The same turns and mirrors carry the whole set onto itself and the rows of a family onto each other. Which other rows belong to the same family as each row named below? List them in the order they appear above.
These 40 rows form 5 families of 8 rows each.
koz: [-15 -27   2   2  28 -24  24  -5   5  11 -16  18  30 -24  -4 -12  -4 -16
  -1 -36 -20  44   1  24 -14   7  36 -31  33 -10  18  -4]
mumi: [-36 -33 -35 -11 -10  -6  13  10  26  10 -30  49  16 -15 -25 -26 -10 -11
 -15 -32   3  -7  -2  34 -25  22   9 -41  -8 -13   6  12]
tebem: [-27 -36  -6   0   5  22   9  23  30  25 -29  38  24 -14 -17 -27 -28 -51
 -28 -23 -14 -12  23  22  -5  -6  -1 -49  13  -2   0  17]
noku: [  1 -28 -22   7  -6 -18   7   6  -6  31  -6  17   7 -35 -17 -11 -31  13
 -30 -33 -26   8   4  -9  -5   7  39 -45   9  28  10   0]
dageb: [-36 -42   1   4  14  11  12  14  29  23 -25  21  39 -11  -2 -26  -4 -52
 -28 -25 -16  18  23  27   4 -10  22 -40  25  -4   2  25]
gima: [-44 -38 -31  -4  -1 -14  16   2  28   9 -28  38  29 -14 -14 -26  12 -12
 -12 -35   2  17  -1  39 -18  19  26 -35   3 -15   9  21]
Tes: [ -2 -17  -9  -6  13  -3  21  12  10  14 -22  47   6 -25 -30 -12 -50 -15
  -4 -33 -19 -10  -1  15 -31  13   0 -43  14 -10  12 -13]
Kida: [-27 -24 -22  22  10  -6  30   0  27  27 -12  29  25 -34 -15 -11  -5  -2
 -16 -44 -28  25  11  14 -10  -1  55 -38  35  16  11  32]
vutu: [ -7 -30 -19  11   0 -23  10   1  -3  30  -5   9  17 -34 -10 -10 -15  10
 -27 -35 -26  26   6  -4  -1   4  51 -41  19  27  11   9]
Fetag: [-24 -23  -3   6  31 -11  34  -2  23  11 -21  32  31 -25 -12 -12  -9 -23
   5 -39 -20  34   4  31 -22   6  31 -32  39 -17  17   8]
latet: [-11 -47   3  -9   0  -3  -9  18  -3  26 -19   6  23 -13  -2 -26 -21 -38
 -40 -16 -13   9  19   6  11  -4  10 -45   3   7   3  -5]
gevem: [-22 -41 -31 -17 -15 -22  -1   9   3  11 -24  31  12 -14 -18 -26 -12  -2
 -24 -27   3  -1  -5  22 -16  22  11 -41 -18  -6   6  -4]
bomug: [-40 -18 -19   5  12  20  24   8  25  36 -12  48  22 -47 -36 -14 -33 -44
 -14 -33 -26  -6  12  12 -18 -13  30 -25  17  -8  20  28]
viv: [  6 -28  -1  -9  14 -28   8   4 -16  13 -13  15  11 -24 -12 -11 -32  -6
 -11 -28 -18  20  -3   7 -15  13  17 -38  11  -5  15 -28]
Fon: [-28 -19 -28  21   8   6  35   5  37  27 -16  45  20 -36 -25 -11 -18  -5
 -12 -45 -29   8  11  14 -18   1  44 -42  33  14   8  35]
Ran: [-40 -42 -27  -8  -2 -22  10   0  17   9 -24  26  30 -13  -9 -26  15  -9
 -15 -33   3  26  -3  36 -12  17  30 -33   2 -11   9  14]
gebib: [ -1 -22 -26   7  -9  -7  12  11   3  31 -10  30   1 -34 -26 -11 -42   9
 -27 -35 -25  -8   6  -8 -14   7  28 -49   8  26   7   3]
zugo: [-24 -17  -7   5  27   1  37   3  30  11 -24  48  23 -24 -23 -12 -23 -25
   7 -40 -21  14   4  31 -30   8  20 -36  35 -19  16  10]
Fevaz: [-14 -28 -12  -9  -1  -6  -4   9 -18  39  -2  17   9 -46 -27 -13 -41 -27
 -31 -22 -23   1   6 -11  -2  -7  27 -29  -6   6  21  -7]
Zal: [-20 -15 -30  17   1   9  30  10  33  28 -17  50  11 -35 -32 -12 -33  -3
 -16 -43 -27 -10  10   8 -22   3  32 -48  24  16   7  28]
zik: [-29 -47   4   1  12   0   4  13  15  24 -20   8  38 -12   3 -26  -1 -48
 -32 -23 -16  27  21  21  11  -9  25 -39  21   0   5  16]
nar: [-23 -43 -28 -16 -11 -29  -3   5  -1  12 -22  21  18 -14 -12 -26   0  -1
 -25 -27   3  15  -5  23 -11  22  19 -38 -14  -5   8  -4]
vodub: [-30 -18 -19   0   4  19  14  12  14  37 -11  45  11 -47 -40 -15 -48 -39
 -20 -29 -24 -18   9   3 -17  -9  19 -30   5  -3  18  15]
Sege: [-28 -36 -33 -14 -15 -12   5  11  13  11 -28  43  13 -14 -24 -26 -15  -5
 -20 -28   4  -9  -4  27 -22  22   6 -42 -15  -9   5   3]
mogaf: [-29 -31  -6   0  12 -12   5  -1  -9  36  -2   6  29 -45 -13 -14  -9 -33
 -24 -28 -23  34   9   2   4 -13  52 -20  14   2  24  11]
legem: [-18 -49   5  -4   7  -6  -5  15   2  25 -18   3  32 -12   3 -26  -8 -42
 -37 -19 -15  24  20  12  13  -7  21 -42  12   5   4   3]
Rofub: [-18 -38  -5  -5   0  16   1  26  18  26 -26  31  18 -14 -17 -27 -36 -45
 -34 -20 -14 -15  20  13  -3  -4  -4 -50   5   2   0   5]
fezun: [-42 -28 -10   6  18  -1  17  -3   9  35  -5  18  34 -46 -17 -14  -7 -40
 -17 -32 -25  31  12  12  -1 -15  53 -19  23  -4  24  24]
fipel: [-18 -32  -8  -5   5 -14  -3   2 -19  38   1   6  19 -46 -18 -14 -25 -28
 -31 -23 -24  21   7  -7   3 -11  42 -24   2   5  23  -2]
Kamot: [-11 -42  -2  -8  -3   6  -6  24   3  26 -22  18  18 -13 -11 -26 -33 -39
 -39 -16 -14  -7  19   7   4  -3  -2 -49   0   6   1  -3]
fetef: [-11 -17 -29  11  -5   6  21  13  19  30 -14  44   4 -36 -32 -12 -44   3
 -22 -38 -26 -16   7  -1 -20   6  25 -51  14  20   6  14]
tipuf: [  6 -22  -5 -10  11 -16  11  10  -8  15 -17  31   6 -25 -22 -13 -47  -8
 -11 -29 -18   1  -3   7 -23  14   4 -42   9  -6  13 -25]
Vil: [-14 -14  -9   0  21   4  32   9  26  12 -25  53  13 -25 -30 -13 -39 -21
   3 -37 -20  -4   2  24 -34  11   6 -40  24 -17  13   0]
kap: [-42 -35 -33  -7  -5  -7  17   6  31   9 -31  48  24 -14 -21 -26   1 -13
 -12 -34   2   3  -2  39 -24  19  16 -38   0 -14   7  21]
geb: [-18 -21 -17  -7  -1   8   3  13  -4  37  -5  33   6 -47 -36 -14 -52 -31
 -27 -24 -23 -16   7  -7 -12  -8  18 -31  -5   2  19   0]
keda: [ -2 -30   2  -4  22 -31  13  -1 -10  14 -11  10  23 -23  -5 -11 -15  -9
  -7 -32 -18  38  -1  14 -11   9  30 -33  22  -7  18 -17]
gid: [-18 -28 -19  17   7 -17  20  -2  11  29  -7  15  24 -33  -9 -10  -4   4
 -22 -41 -28  34   8   5  -3   1  59 -38  30  22  11  21]
Seb: [-30 -45 -27 -13  -6 -29   2   1   5  10 -21  20  26 -13  -7 -26  11  -4
 -22 -29   2  26  -4  29  -9  20  28 -35  -6  -7   9   5]
Vadet: [-46 -22 -14   8  17  12  23   2  24  35 -10  36  31 -47 -27 -14 -16 -46
 -13 -33 -26  14  12  17 -10 -14  44 -22  24  -8  21  31]
nudo: [-36 -38  -4   4  11  20  15  19  36  24 -28  33  33 -13 -11 -26 -15 -53
 -26 -26 -16   3  23  27  -2  -8  11 -44  22  -4   2  25]

Same family as mogaf: bomug, Fevaz, vodub, fezun, fipel, geb, Vadet
Same family as nar: mumi, gima, gevem, Ran, Sege, kap, Seb
Same family as Kamot: tebem, dageb, latet, zik, legem, Rofub, nudo

The same turns and mirrors carry the whole set onto itself and the rows of a family onto each other. Which other rows belong to the same family as each row named below? List them in the order they appear above.
These 30 rows form 6 families of 5 rows each.
Vate: [ 6  0 33  3  0 -2 -5  6 -1]
Vapa: [  8  -4  22  12 -10   1   4  -5  15]
Zovaf: [ 15  -3  13   3 -10 -18 -13   4  12]
tib: [ -3   2 -21  11   3  13  -4   2 -23]
zigot: [-12   8 -16  14   6  21 -13  -5  -6]
fov: [ -6   0 -23  -5   8  16  -8  29  13]
Vined: [  7 -27  -1  -9  -9  12   2  -8 -17]
tarib: [ 11   0  -3 -14  25   9  14   3  26]
tir: [ -2 -27  -6 -11  -4  -1   5 -10 -15]
fasen: [ -1 -19  10 -10  -7  -6  -7  -3 -22]
Firu: [ -1  -7 -16  17  12  26   3  15 -13]
puvu: [ 23   8   6 -12  29   6   9   3   8]
Lup: [-17 -25   3  -8  -5  -2  -4 -11  -9]
togod: [25 -3  1 -4 28  5 20  6 12]
Nineg: [ -9 -13 -11 -10 -11 -13   2  -5 -17]
tal: [-12   1 -18 -18  12   1  -6  25  15]
mupa: [ -6 -12 -19 -16  22   5 -15  23  14]
sali: [-16  12 -11 -17   9   9  -3  21  20]
Vimon: [ 11  -7  23   7  11 -12  -4  -3  16]
Togor: [-12   0 -10 -22  14   5 -17  24   6]
Tari: [ 17 -15  -2  -4  27  -9  17   4  17]
boz: [ -5  10 -14  -8  13   0  -7  33   7]
mige: [ 24  -2  -3 -13  12   1  22  14  16]
bul: [ 27   3 -10  -8  27  -2  14   3   4]
nika: [ 5  3 24  5 -8 -9 -7  4 12]
gub: [ -7  -4 -10  22  17  19 -10  -4  -8]
Lepez: [ 14   0  21   7 -11  -1 -11  13  12]
muti: [ -1 -21  -7 -19 -12   4   4 -16  -7]
teb: [-14  -2 -13   9  24  13  -3   5 -21]
rezit: [-10   4  -8  17  13  24  -6   4 -14]

Same family as Firu: Vate, Nineg, sali, Tari
Same family as Vimon: tib, fov, tarib, fasen
Same family as rezit: tir, togod, tal, nika
Same family as bul: Togor, gub, Lepez, muti

The same turns and mirrors carry the whole set onto itself and the rows of a family onto each other. Which other rows belong to the same family as each row named below? List them in the order they appear above.
These 40 rows form 8 families of 5 rows each.
nez: [ 24  -3 -18   3  -3   0   1  -5  13   7 -14  14   8   9]
nabi: [ 18  12 -19 -12  -4   5  -5   9  12  17  10   0   2  -7]
lil: [-24  -4  -6  -6 -18  -1  13  19 -13   9   2   3  -1  30]
zezab: [-15   2  -2   5 -21  11 -33 -15 -10   4   8  -1  -7  -7]
Gozez: [ 15 -13 -24   7  -4  20  -2  -9  -2 -16 -21  11  -1  13]
mube: [-12  11 -11 -18 -13   6   2  23  -2  19  20  -7  -4   6]
Pote: [ -2 -15 -10   1   6 -18   7   7   2 -25 -26   1   2  16]
damaz: [-25 -11  -5  -8   0 -16  10  22 -10 -21 -11  -9  -5  19]
lur: [ -5   4 -16   0  24  -2  -4  19  15 -10   2  -9  14  -6]
dor: [-10  -6  -2  13 -21   8 -30 -23  -9  -2  -5   8  -2   1]
dipip: [ -2 -13 -10   7 -12  -5  13   2  -2   2 -18  16   7  31]
navuv: [  2 -25  22   1 -12   0   1 -12  -4  -3  -7  -8  -9  29]
Nat: [ 24  -8  14 -10  -4   6 -14 -10  10   7  10 -17 -11  -1]
kes: [-20   3  -9 -20   3  -9   1  29  -4 -12   8 -19 -10   0]
tapup: [-24  -2   1   7 -25  10 -29 -14 -15   2   6   1  -7   1]
vaki: [ -5 -24  20  -7   3  15   5   3 -17 -27  17  -4   7  -4]
sibo: [ 17  -4 -16  -5  13 -13  -4   5  14 -19 -17  -3   1  -5]
Kire: [  7 -20  16  -8   8  17   0   0  -9 -26  18  -5   8 -14]
vem: [-15 -16 -17   4 -12  19   7   3 -17 -17 -15   6  -6  30]
Fanoz: [-10   7  -4   2  -8  -5   1   0 -18   4  23  23 -26  15]
Kodil: [ 21   3 -28  -5   0  26 -12  -1   5  -6  -2   0  -7  -8]
sot: [ -5   1  -4   8  -7  -8   4  -7 -17   0  12  30 -22  20]
sose: [-20   4 -13  -4  19  -1   0  26   8  -9   9 -15  11  -1]
nake: [  2  -6  19 -17 -10   8 -10   2  -1   9  20 -24 -17   6]
dav: [-18  -8 -11   9  19  -7   6  16   6 -18 -11  -3  16  14]
pide: [  9   3  -8  10  -2  -8  -1 -12 -10   0   9  32 -20  13]
rigof: [ 24 -20  17   0  -5   1  -7 -19   7  -1  -8  -7  -7  14]
gek: [  0 -27  19  -3   5  14   6  -2 -14 -29  11   0   9  -3]
gase: [  5   8 -15 -18  11  -8  -8  19  10 -10   4 -16  -6 -15]
Zubam: [-11 -17  24 -10 -15   3  -1   1 -10   4  10 -18 -16  24]
Fofi: [-28  -3 -10   2  16  -5   6  25   2 -14   1 -11  12  12]
kuf: [-26  -3 -16 -10 -14  24   2  18 -21  -7   8  -7 -13  17]
Kog: [ -3   8 -22 -16  -7  29 -10  15  -7  -1  16 -12 -14  -6]
Zema: [ -3  -4 -15   9  23  -5   1  13  14 -16 -10  -3  18   3]
vipi: [ -1 -20  18  -9   5  17   2   4 -13 -25  21  -7   6 -11]
mulu: [ 12  10 -10   4  -1  -5  -6  -9  -7   4  19  27 -22   3]
Tigu: [ -7  -1  -3  10 -19  11 -34 -21  -6   2   2   4  -4  -7]
Lura: [  0  13  -8  -1  -4  -3  -4  -1 -12   8  27  22 -25   4]
mugu: [  8 -24  16  -4   8  15   2  -3 -10 -29  12  -1  10  -9]
razug: [-20  -7   1  13 -24   7 -27 -18 -14  -1  -3   6  -4   6]

Same family as pide: Fanoz, sot, mulu, Lura
Same family as sose: lur, dav, Fofi, Zema
Same family as Nat: navuv, nake, rigof, Zubam
Same family as lil: nez, nabi, mube, dipip
Same family as vaki: Kire, gek, vipi, mugu

